In the data rows, the value 128 means zero.
Each pair is two rows. How far apart are they, by a hidden measure? 0 means very close, and 40 very far. Two or three weighted sums of its numbers give each row a place; it is the straight-line distance between the places.
[110 136 125 161 151 151 143 159 123 124  98 166  73 156 136 142]
[ 92 149 102 128 106 145  89 134 168 130  91 111 136 156  54 164]: 17
[134 134 134 139 137 131 182  88  59 130 150 136 107 115 151 165]
[143 132 124 112  95 115 132 108 107 130 164 116 138 112 125 154]: 11
[133 145 124 150 138 104 123 144 118 127 130 135  89 143 154 130]
[135  86 132 101 107 143 133 121 130 146 144 128 148 120 136 138]: 25
[135 140 137 115 149 147 116 123 131 121 126 115 141 117 131  81]
[124 140 120 116  99 119  43 169 182 137 116 132 124 146  89 114]: 14
[ 99 153 105 161 158 101 159 100 117 106 126  98 132 136 156 142]
[130 137 119 125 112 137 163  96  89 119 156 102 142 112 132 168]: 26
[135 146 129 132 150 156 121 127 129  90 144 108 137 118 124  86]
[ 87 143 102 119 105 146 105 126 163 142  86 112 133 155  68 176]: 10
[121  98 137 116 108 143 117 145 139 149 116 163 121 139  71 154]
[141 131 145 117 122 113 116 110 131 143 147 108 130  99 158  99]: 12
[150  96 145 109 134 171 122 150 136 131 141 134 128 116 125  87]
[182 104 179  86 101 110 121 123 110 161 161 139 126  79 141 105]: 7
[106 148 103 121  90 122 134  96 126 140 128 101 142 134  89 198]
[103 161 100 173 150 172 132 150 144  81 104 109 136 150 116 117]: 10
[127 156 117 154 138 128 115 143 129 117 136 114  92 139 134 124]
[130 137 134 127 122  67  99 124 141 123 143 116 145 115 115 111]: 24
[170  66 181 104 119 124 148 132 104 165 150 153 135  90 145 110]
[142  83 150  96 124 153 144 151 137 158 112 141 126 124 159 122]: 17
[ 61 166  73 166 138 137 109 125 161 103  95 100 136 168 101 148]
[142 125 132 114 107  65 103 130 134 139 149 129 141 122 134 115]: 24
[ 96 145 112 174 174 126 154 121 128 103 111 118 115 138 144 137]
[145 130 135 125 114 132 102 150 135 130 137 138 129 124 137  82]: 12
[141 101 124 104 107 162 157 112 108 131 150 114 158 120 136 145]
[103 159  92 167 148 104 126 136 151  73 114 114 148 157 131 128]: 15
[125 139 130 130 150 163 106 146 149 114 114 115 133 132 114  86]
[118 135 131 148 159 133 133 155 131 133 102 154  71 146 148 128]: 9
[150  89 157 118 119 120 109 152 137 156 130 173 121 125 119  99]
[123 119 131 114 134 121 125 153 143 137 105 146 103 149 123 145]: 19
[123 132 139 127 106  99  89 145 141 158 104 166  93 147  95 147]
[152 137 156 118 104  91 111 125 122 149 136 141 125 103 123 115]: 5
[121 150 121 149 146  96 148  84 109 114 163  92 126 104 141 145]
[146 118 151 131 166 119 164 119  94 117 147 144 106 108 170 123]: 14
[134 127 121 127 123 174 114 144 141 114 139 105 144 128 102  98]
[ 98 142  99 173 151 144 165 122 123  97 101 134 137 156 144 148]: 2
[131 143 123 132 124 172 113 142 137 108 134 111 134 125  97 109]
[ 60 163  63 172 141 132 117 129 153 103  97 117 125 187 107 158]: 11
[174 108 182  89 124 126 140 115 108 155 160 124 123  55 146 100]
[144 116 139 126 102  96 144 104 104 138 172 112 150 102 134 137]: 19
[121 128 129 141 146 113 137 142 120 143 119 138  81 141 159 146]
[137 163 128 155 150  98 135 128 111  97 125 146 115 132 154 118]: 13
[123 132 118 140 155 122 169  74 101 114 148  98 161 118 172 115]
[137 135 141 123 121  89  91 144 141 121 144 132 109 124 116 118]: 18
[112 157 103 135 136 114 115 109 146 101 146  62 149 123 111 129]
[ 60 164  69 166 139 134 113 125 165 102  98 102 136 171 103 154]: 8
[128 146 126 125 114 157 108 137 138 125 123 114 138 116  98 117]
[178 106 183  97 112 107 115 142 115 164 145 164  98  94 148 105]: 14
[170  80 174 100 119 120 135 138 120 170 131 172 123 107 145 106]
[111 120 118  97  93 149 111 145 167 164  86 124 133 145  95 165]: 5
[156  70 171  90 123 137 129 124 120 159 148 157 130  94 114 115]
[114 129 114 128 121 129  90 152 171 138  93 119 145 151 104 130]: 25
[150 136 135 140 143 114 122 146 120  99 146 145 129 124 150  80]
[135 119 127 132 125 141 182  85  78 132 157 114 148 113 151 150]: 16
[ 96 164  92 171 140 110 139 120 109 115 117 130 100 166 135 167]
[143 146 133 130 154 109 125 124 118 102 156 114 112 118 163 103]: 12
[ 64 163  73 161 140 136 114 121 167 103  99  99 137 166 101 151]
[134 132 110 127 102 147 130 125 120 107 159  96 149 131 112 149]: 11
[157 115 137 124 119 134 122 150 133 111 141 131 159 124 141  85]
[107 143 109 120  99 144  82 149 170 132 100 121 133 151  47 148]: 13
[138 150 131 126 163 122 131 106 121  92 149 103 139 110 152  90]
[100 131 104 162 143 165 161 130 121 111 103 145 119 155 136 154]: 16
[136 142 124 135 133 151 151 116 107 113 144 111 139 113 147 109]
[142 148 135 120 155 127 127 108 120 100 152 102 144 108 146  80]: 11
[166  84 156  96  93 128 115 156 132 163 138 165 132 118 131 111]
[108 172 120 165 151  93 110 122 137 131 116 125  86 139 130 129]: 26
[163 114 169 108 119  93 117 138 111 156 135 166 108 107 138 108]
[102 162 107 176 169 117 163 109 111  91 125 105 122 134 158 140]: 12
[110 116 120 162 156 136 146 150 121 126 106 170  90 166 140 140]
[163 121 165 123 138 107 145 128  87 145 159 149  78 100 163 117]: 15
[112 141 120 163 170 118 143 131 126 107 115 144  90 147 155 134]
[137 116 136 119 125 181 120 149 135 128 128 135 128 124 101 100]: 13
[117 155 112 150 155 132 186  83  85  95 138 103 137 119 156 154]
[128 146 124 130 133 140 177  77  86 120 145 101 133 106 137 164]: 7
[124 118 135 153 159 151 165 138 106 130 119 157  90 135 168 130]
[101 153 109 176 175 124 149 121 127  85 116 118 118 139 140 134]: 5
[142 127 145 118 129 103 119 141 132 132 115 158 111 128 150 122]
[110 160 103 135 124 102 123 106 136 111 137  58 156 127 123 143]: 2
[114 147  90 147 138 157 147 121 126  69 129 103 161 148 135 134]
[125 141 118 135 136 176 125 147 140 119 122 112 125 135 135  89]: 17
[138 120 143 117 136 112 161  53  93 142 153 130 144  98 144 138]
[125 154 123 146 142  98 149  84 103 112 163  95 127 104 139 141]: 24
[145 134 148 133 132 121 110 154 124 141 136 147  76 122 150 108]
[147 123 156 129 148 149 162  96  85 124 159 131 115  95 138 114]: 26
[ 99 142 112 165 177 125 156 116 128 106 111 120 113 138 148 139]
[108 152  96 153 127 136  83 159 167 109 104 136 134 165  87 116]: 8
[166 129 164 127 133 105 120 139 107 130 159 143 104  97 144  88]
[145 112 150 107 149 145 194  84  71 130 144 131 141  98 155 132]: 19
[155  39 161  99 126 142 147 140 124 170 134 163 131 112 148 115]
[ 87 132  94 143 102 131 119 136 134 133  98 142 129 177  85 193]: 26
[121 114 127  94 102 138 106 130 165 149 115  96 165 123 119 122]
[128 149 118 147 132 120 144  94 108 104 176  85 137 111 128 126]: 34
[171 109 174 100 131 123 146 125  84 145 160 148 104  88 149 114]
[157 111 153 104 137 114 163  79  84 128 171 120 161  88 166 104]: 22
[125  65 141 102 112 142 130 152 151 186  98 155 124 137 125 149]
[138 133 128 136 132 109 138 122 115 119 153 119 141 112 156 102]: 19
[ 95 163  80 166 136 142 134 119 129  75 112 117 148 163  97 162]
[159 115 181 104 144 106 142 105  94 154 148 154  89  88 146 124]: 22
[136 154 124 135 129 109 142  97 106 114 159 100 140 103 126 126]
[110 134 130 144 144 117 107 152 143 152  95 152  82 151 121 131]: 19
[ 77 128  94 147 129 142 132 146 155 140  73 139 119 180 111 172]
[145 106 138  86 103 144 125 124 137 140 144 117 153 110 137 122]: 8
[119 152 112 157 149 152 120 155 145  95 115 126 130 145 138  80]
[ 89 149 101 169 159 136 147 134 141 110  87 122 118 154 138 145]: 6
[102 145  91 140 103 112  92 133 157 119 121 124 137 164 110 149]
[126 149 122 144 141 101 150  88 102 109 168  92 127 102 139 144]: 17
[126 158 106 136 124 148 117 123 143  92 145  73 153 124 107 119]
[131 144 123 127 111 133 162  94  87 122 156 106 140 109 130 161]: 12
[129 120 120  82  74 126 120 115 132 148 141  94 159 122 113 160]
[143 123 125 107  88 111 110 125 126 137 159 124 136 124 121 142]: 14
[109  93 124 111 140 164 131 122 149 144 109 138 133 140 110 146]
[105 155 120 151 149  98 139  63 116 125 131 106 131 122 140 139]: 17
[143 123 134 101 109 124  94 152 156 137 137 118 127 121 138 108]
[124 113 126 133 150 138 170  98 104 111 139 139 135 124 149 146]: 26
[144  88 141  91 110 158 142 153 133 159 107 151 132 134 139 141]
[106 176  88 166 148 137 122 138 146  47 115 109 145 156 126 119]: 31
[121 149 116 154 152 158 118 152 143 101 112 129 126 141 139  75]
[121 152 130 157 167 107 125 136 122 127 116 148  74 140 142 119]: 17
[179 111 174  86 106 119 143 111  90 153 166 132 128  68 144 118]
[130 104 146 145 143 119 149 143 115 168 104 173  81 141 148 140]: 17
[172 113 183  99 116 107 128 122 110 159 144 147 118  80 143 105]
[137 140 129 127 122  74 139 100 108 123 153 112 152 106 143 130]: 8
[ 88 159  94 174 150 142 138 145 148 104  81 122 124 162 129 141]
[ 98 150 116 133 119 120  98 140 145 146  88 141  88 161  83 168]: 11
[153 136 144 107  99  98 117 114 112 143 148 134 129 103 125 130]
[135 113 139 128 137 120 175  52  80 139 156 116 162  95 156 129]: 22
[180 115 162  93  96 121 108 151 124 146 159 136 118 100 140 103]
[147 129 151 116 112 108  96 144 147 150 114 159 124 121 108 111]: 5
[141 145 130 130 136 156 134 141 132  92 127 123 144 116 132 100]
[142 140 137 138 140  98 143 106  95 125 168 125  97 108 160 135]: 17
[147  76 151  93 126 157 122 150 134 145 132 157 128 121 119 112]
[134 124 117 115  98 127 133 116 112 124 161 110 145 124 125 161]: 18
[135 132 148 157 161 102 167  79  65 139 146 147 104 112 158 133]
[136 120 133 122 135 157 180 128 102 133 126 121 117 120 177 145]: 28
[131 117 133 130 136 101 171  84 105 139 151  98 149 106 169 137]
[124 141 118 138 133 177 123 133 136 102 140 100 131 125 101 122]: 32
[143  88 143 108 149 116 151 117 128 141 131 125 148 118 180 111]
[153 101 147 121 107 121 102 167 139 145 131 166 128 129 119 101]: 22
[140 123 133 129 127 109 166  73  73 128 168 130 137 108 146 148]
[145 128 139 121 133 120 169  71  83 131 155 113 166  96 166 113]: 18
[123 106 118 103  83 122 106 150 155 148 108 146 145 154 107 152]
[129 133 103 120  99 133 128 120 123 118 154  94 151 136 122 154]: 22
[142 143 142 142 135  75 123 132 108 139 140 147  84 124 151 127]
[148  92 160 115 136 146 145 142 103 165 130 171  95 118 160 119]: 1
[ 99 117 114 132 127 135 144 129 151 143  84 120 146 148 132 155]
[119 151 117 141 130 153 115 125 135 100 140  86 135 122  94 121]: 38
[122 135 120 121 135 142 166  65 104 119 137  92 180 112 146 133]
[130 137 123 133 137 167 115 154 142 117 125 116 126 131 135  85]: 22
[120 123 124 132 125 165 103 158 159 139 101 142 131 144 101 100]
[128 159 130 154 147  88 132 122 118 111 116 143 123 127 153 111]: 7
[135 132 133 130 125  65 110 121 135 134 137 123 146 119 148  98]
[147 105 148 126 131 120 128 156 136 137 107 165 131 132 158 104]: 5
[139 145 138 125 172 120 160  91 101 105 153  99 134  98 168 104]
[116 154 109 129  99 110 107 115 137 124 131 110 142 133 113 142]: 23
[147 104 135  88 101 147 113 145 147 137 144 113 149 114 142 113]
[145  92 132 118 117 171 128 158 134 132 130 143 134 135 115 123]: 13
[158  66 145  84 118 143 141 138 127 143 147 133 153 119 146 119]
[145 116 126 105 101 167 125 145 131 125 150 117 140 124 107 127]: 25
[ 88 168  78 170 144 144 122 137 156  61 106 108 147 166 116 131]
[140 136 135 124 126  80  96 133 145 126 138 130 140 115 126  91]: 23
[153 122 146 126 124 131 113 162 126 142 140 142  93 122 156 101]
[126 140 119 137 139 162 124 148 143 126 119 115 124 131 145  78]: 19
[141 129 136 121 108  98  84 159 138 145 133 149  91 139 127 127]
[129  60 141 109 122 148 155 135 134 173 107 158 131 131 138 152]: 29
[ 64 163  65 172 142 131 121 131 150 101  99 120 125 188 108 160]
[ 65 164  63 172 142 132 119 130 150 105  96 120 122 187 107 157]: 2
[108 144  95 128  95 143 102 132 140 116 125 104 147 152  71 162]
[113 149  90 142 103 149  99 153 149 113 116 124 143 168  98 135]: 10
[185  72 180  72 116 135 137 137 118 167 152 148 130  82 151  96]
[101 156 108 120  94 134  76 136 164 129 108 103 143 145  43 148]: 23
[106 125 121 124 132 137  99 147 171 148  83 132 126 147 100 133]
[123 136 128 126 113 159 101 144 150 141 111 123 136 124  92 113]: 20
[150  54 158 110 144 128 153 131 116 152 149 168 120 116 148 119]
[152  92 161 116 106 105 121 126 116 161 133 181 130 120 121 127]: 14
[104 167 120 169 156  86 135  87 121 127 123 115 115 132 136 132]
[126 130 111 102 107 172 107 142 151 116 124 113 146 140  90 131]: 9
[ 95 158  84 145 110 119 118 115 138 108 119 118 141 156 113 163]
[121 100 128 125 138 175 120 138 147 135 114 140 141 136 107 118]: 11
